array([[133, 104, 126, 136,  93,  92, 117, 179],
       [135, 121,  76, 106,  88,  72,  79, 185],
       [ 95, 112,  89, 135,  77,  64, 116, 130],
       [ 75,  94,  80,  91, 114, 124,  93, 158],
       [ 74, 100, 118, 138, 101, 103, 116, 197],
       [139,  94,  83, 111, 106,  79,  90, 181],
       [108,  83,  82, 130,  84, 102,  92, 140],
       [ 93,  88, 115, 117, 117, 107, 102, 148],
       [114,  71,  91, 120, 109, 104,  93, 154]])
->
array([[133, 126,  93, 117],
       [135,  76,  88,  79],
       [ 95,  89,  77, 116],
       [ 75,  80, 114,  93],
       [ 74, 118, 101, 116],
       [139,  83, 106,  90],
       [108,  82,  84,  92],
       [ 93, 115, 117, 102],
       [114,  91, 109,  93]])

array([[130,  96, 106, 173, 140],
       [169, 131, 111, 125, 103],
       [198, 129, 141, 156,  97],
       [152, 142, 146, 157,  93],
       [167, 114,  87, 150, 118],
       [144, 156, 160, 128, 122],
       [110, 121,  92, 149,  75],
       [200, 107, 134, 121, 103],
       [184, 136, 146, 153,  76],
       [116, 101, 132, 181, 143]])
->
array([[130, 106, 140],
       [169, 111, 103],
       [198, 141,  97],
       [152, 146,  93],
       [167,  87, 118],
       [144, 160, 122],
       [110,  92,  75],
       [200, 134, 103],
       [184, 146,  76],
       [116, 132, 143]])

array([[140,  81, 128, 112, 107],
       [115, 178, 136, 103, 114],
       [135, 160, 141,  91, 147],
       [200, 117, 116, 174, 166],
       [184, 124, 146, 142, 127],
       [ 89, 152, 138, 125, 164],
       [130, 141, 172, 133, 151],
       [ 97, 165, 134, 108,  81],
       [126, 133, 123,  91, 196]])
->
array([[140, 128, 107],
       [115, 136, 114],
       [135, 141, 147],
       [200, 116, 166],
       [184, 146, 127],
       [ 89, 138, 164],
       [130, 172, 151],
       [ 97, 134,  81],
       [126, 123, 196]])

array([[111, 178,  97, 151, 174],
       [155, 161, 155, 178, 155],
       [144,  75, 151, 104,  73]])
->
array([[111,  97, 174],
       [155, 155, 155],
       [144, 151,  73]])

array([[128, 114, 128, 113, 159, 126],
       [128, 103, 128, 110, 121, 158],
       [136, 126, 136, 118, 190,  83],
       [105,  87, 105,  92, 117, 147],
       [148, 128, 148, 130, 163, 130]])
->
array([[128, 128, 159],
       [128, 128, 121],
       [136, 136, 190],
       [105, 105, 117],
       [148, 148, 163]])

array([[144, 122, 181, 172, 183,  88, 175, 124, 162, 152,  66, 121, 157],
       [154, 142,  86, 128, 103, 164, 174, 121, 152, 117, 126, 154,  89],
       [ 77, 182, 166,  84, 148,  87, 124,  95, 184, 177, 191, 126, 191],
       [ 67, 133, 130,  93, 178, 127, 182, 161, 116, 123, 130, 152,  78]])
->
array([[144, 181, 183, 175, 162,  66, 157],
       [154,  86, 103, 174, 152, 126,  89],
       [ 77, 166, 148, 124, 184, 191, 191],
       [ 67, 130, 178, 182, 116, 130,  78]])

array([[111, 136, 175,  79, 136, 166,  72,  77, 117, 168, 127,  67, 104],
       [136, 111, 140,  98, 152, 136, 134, 108, 139, 118, 116, 152, 129],
       [153, 180, 169,  97,  77, 133, 147, 170, 196, 157, 165,  82, 181],
       [ 89,  98, 128,  89,  89,  95, 175, 170, 129, 149, 142, 131, 119],
       [170, 174, 177, 155, 144, 155,  76,  70, 183, 138,  64,  79, 153],
       [148, 167, 119, 124, 163,  85, 110, 147, 186,  84,  85, 134, 177]])
->
array([[111, 175, 136,  72, 117, 127, 104],
       [136, 140, 152, 134, 139, 116, 129],
       [153, 169,  77, 147, 196, 165, 181],
       [ 89, 128,  89, 175, 129, 142, 119],
       [170, 177, 144,  76, 183,  64, 153],
       [148, 119, 163, 110, 186,  85, 177]])

array([[128, 137, 138],
       [121, 136, 127],
       [126, 124, 141],
       [184,  85, 123],
       [132, 133, 137],
       [129,  97, 129],
       [131, 177, 134],
       [115, 174, 122],
       [124, 155, 128],
       [145, 157, 118],
       [161,  98, 132]])
->
array([[128, 138],
       [121, 127],
       [126, 141],
       [184, 123],
       [132, 137],
       [129, 129],
       [131, 134],
       [115, 122],
       [124, 128],
       [145, 118],
       [161, 132]])
---
array([[178, 136, 200],
       [181,  95, 168],
       [197, 101, 156],
       [187, 132, 199]])
->
[178,  95, 156]

array([[189, 143, 145],
       [165, 149, 132],
       [162, 149, 131],
       [157, 151, 128],
       [179, 145, 139]])
->
[189, 149, 131]

array([[195, 121,  96,  90, 158],
       [110, 139, 126, 146,  90],
       [112, 192, 132, 112,  65]])
->
[195, 139, 132]

array([[ 99, 180, 112, 140, 139],
       [ 84, 173, 114, 142, 151]])
->
[ 99, 173]

array([[160,  91],
       [129, 137],
       [116, 201]])
->
[160, 137]

array([[ 86,  67],
       [163,  64],
       [183,  78],
       [127, 189]])
->
[86, 64]

array([[175, 103],
       [114, 116],
       [ 61, 191],
       [149, 156],
       [151,  79]])
->
[175, 116]
---
array([[140,  79, 191, 111, 103],
       [149, 137, 105, 130, 177],
       [161,  58, 110, 121, 136],
       [ 72, 164, 131, 154, 173],
       [ 69, 130,  73, 120, 161],
       [ 74, 102, 119, 105,  70],
       [136, 199, 101, 102, 108],
       [180,  71, 121, 153, 135],
       [112, 182, 114,  64, 136]])
->
array([[ 69, 130,  73, 120, 161],
       [ 72, 164, 131, 154, 173],
       [ 74, 102, 119, 105,  70],
       [112, 182, 114,  64, 136],
       [136, 199, 101, 102, 108],
       [140,  79, 191, 111, 103],
       [149, 137, 105, 130, 177],
       [161,  58, 110, 121, 136],
       [180,  71, 121, 153, 135]])

array([[119, 139, 103],
       [132, 139, 155],
       [101, 132, 125],
       [147, 147, 181],
       [113, 126, 113],
       [157, 142, 164]])
->
array([[101, 132, 125],
       [113, 126, 113],
       [119, 139, 103],
       [132, 139, 155],
       [147, 147, 181],
       [157, 142, 164]])

array([[ 90, 144],
       [ 59, 157],
       [ 92, 143],
       [ 80, 148],
       [ 75, 151],
       [155, 119],
       [147, 120],
       [100, 139],
       [175, 107],
       [178, 107]])
->
array([[ 59, 157],
       [ 75, 151],
       [ 80, 148],
       [ 90, 144],
       [ 92, 143],
       [100, 139],
       [147, 120],
       [155, 119],
       [175, 107],
       [178, 107]])

array([[130, 139, 160,  97,  84, 162, 158, 149, 172,  90,  82],
       [125, 171, 165,  85, 135, 127, 152, 137, 151, 126, 134],
       [ 79,  74, 177, 156, 159, 106, 119, 105, 180, 171,  95],
       [178, 133, 104, 180, 110, 177, 142, 172,  81,  91, 155]])
->
array([[ 79,  74, 177, 156, 159, 106, 119, 105, 180, 171,  95],
       [125, 171, 165,  85, 135, 127, 152, 137, 151, 126, 134],
       [130, 139, 160,  97,  84, 162, 158, 149, 172,  90,  82],
       [178, 133, 104, 180, 110, 177, 142, 172,  81,  91, 155]])

array([[127,  95, 137, 149, 142, 152],
       [138, 133, 136, 148, 147, 112],
       [128,  92, 139, 146, 144, 145],
       [101, 135, 137, 150, 107, 126],
       [129,  94, 106, 200, 137, 148]])
->
array([[101, 135, 137, 150, 107, 126],
       [127,  95, 137, 149, 142, 152],
       [128,  92, 139, 146, 144, 145],
       [129,  94, 106, 200, 137, 148],
       [138, 133, 136, 148, 147, 112]])

array([[147, 136, 178, 165, 196, 100, 151],
       [155, 115, 169, 112,  86,  91, 129],
       [148, 142, 130, 158, 103, 163, 183],
       [135, 136, 127, 166, 119, 143, 161],
       [111, 123, 143, 130, 134,  96, 113]])
->
array([[111, 123, 143, 130, 134,  96, 113],
       [135, 136, 127, 166, 119, 143, 161],
       [147, 136, 178, 165, 196, 100, 151],
       [148, 142, 130, 158, 103, 163, 183],
       [155, 115, 169, 112,  86,  91, 129]])

array([[163, 126, 109,  87, 133, 131,  90, 106],
       [ 73,  95, 137,  96, 148, 151, 176, 146],
       [147, 110,  81, 149, 137, 151,  92, 100],
       [155,  87, 119, 132, 139, 105, 153, 101],
       [154, 117, 108, 127, 103, 151, 132, 152],
       [110, 140, 135, 108, 156, 166, 155,  89],
       [108, 106, 159, 133,  84, 170, 179, 149],
       [128, 101, 123, 136, 125, 136, 118, 105],
       [ 81, 184, 123, 143, 144, 140, 125, 103],
       [125, 112, 143, 165, 165, 107, 165,  99],
       [118, 126, 102, 144,  98,  70,  85, 156],
       [ 77, 104, 183,  88, 108, 136, 103, 127]])
->
array([[ 73,  95, 137,  96, 148, 151, 176, 146],
       [ 77, 104, 183,  88, 108, 136, 103, 127],
       [ 81, 184, 123, 143, 144, 140, 125, 103],
       [108, 106, 159, 133,  84, 170, 179, 149],
       [110, 140, 135, 108, 156, 166, 155,  89],
       [118, 126, 102, 144,  98,  70,  85, 156],
       [125, 112, 143, 165, 165, 107, 165,  99],
       [128, 101, 123, 136, 125, 136, 118, 105],
       [147, 110,  81, 149, 137, 151,  92, 100],
       [154, 117, 108, 127, 103, 151, 132, 152],
       [155,  87, 119, 132, 139, 105, 153, 101],
       [163, 126, 109,  87, 133, 131,  90, 106]])

array([[179, 190, 125,  72],
       [141,  93, 153, 122],
       [153, 178, 128, 145],
       [166, 142, 156, 125]])
->
array([[141,  93, 153, 122],
       [153, 178, 128, 145],
       [166, 142, 156, 125],
       [179, 190, 125,  72]])
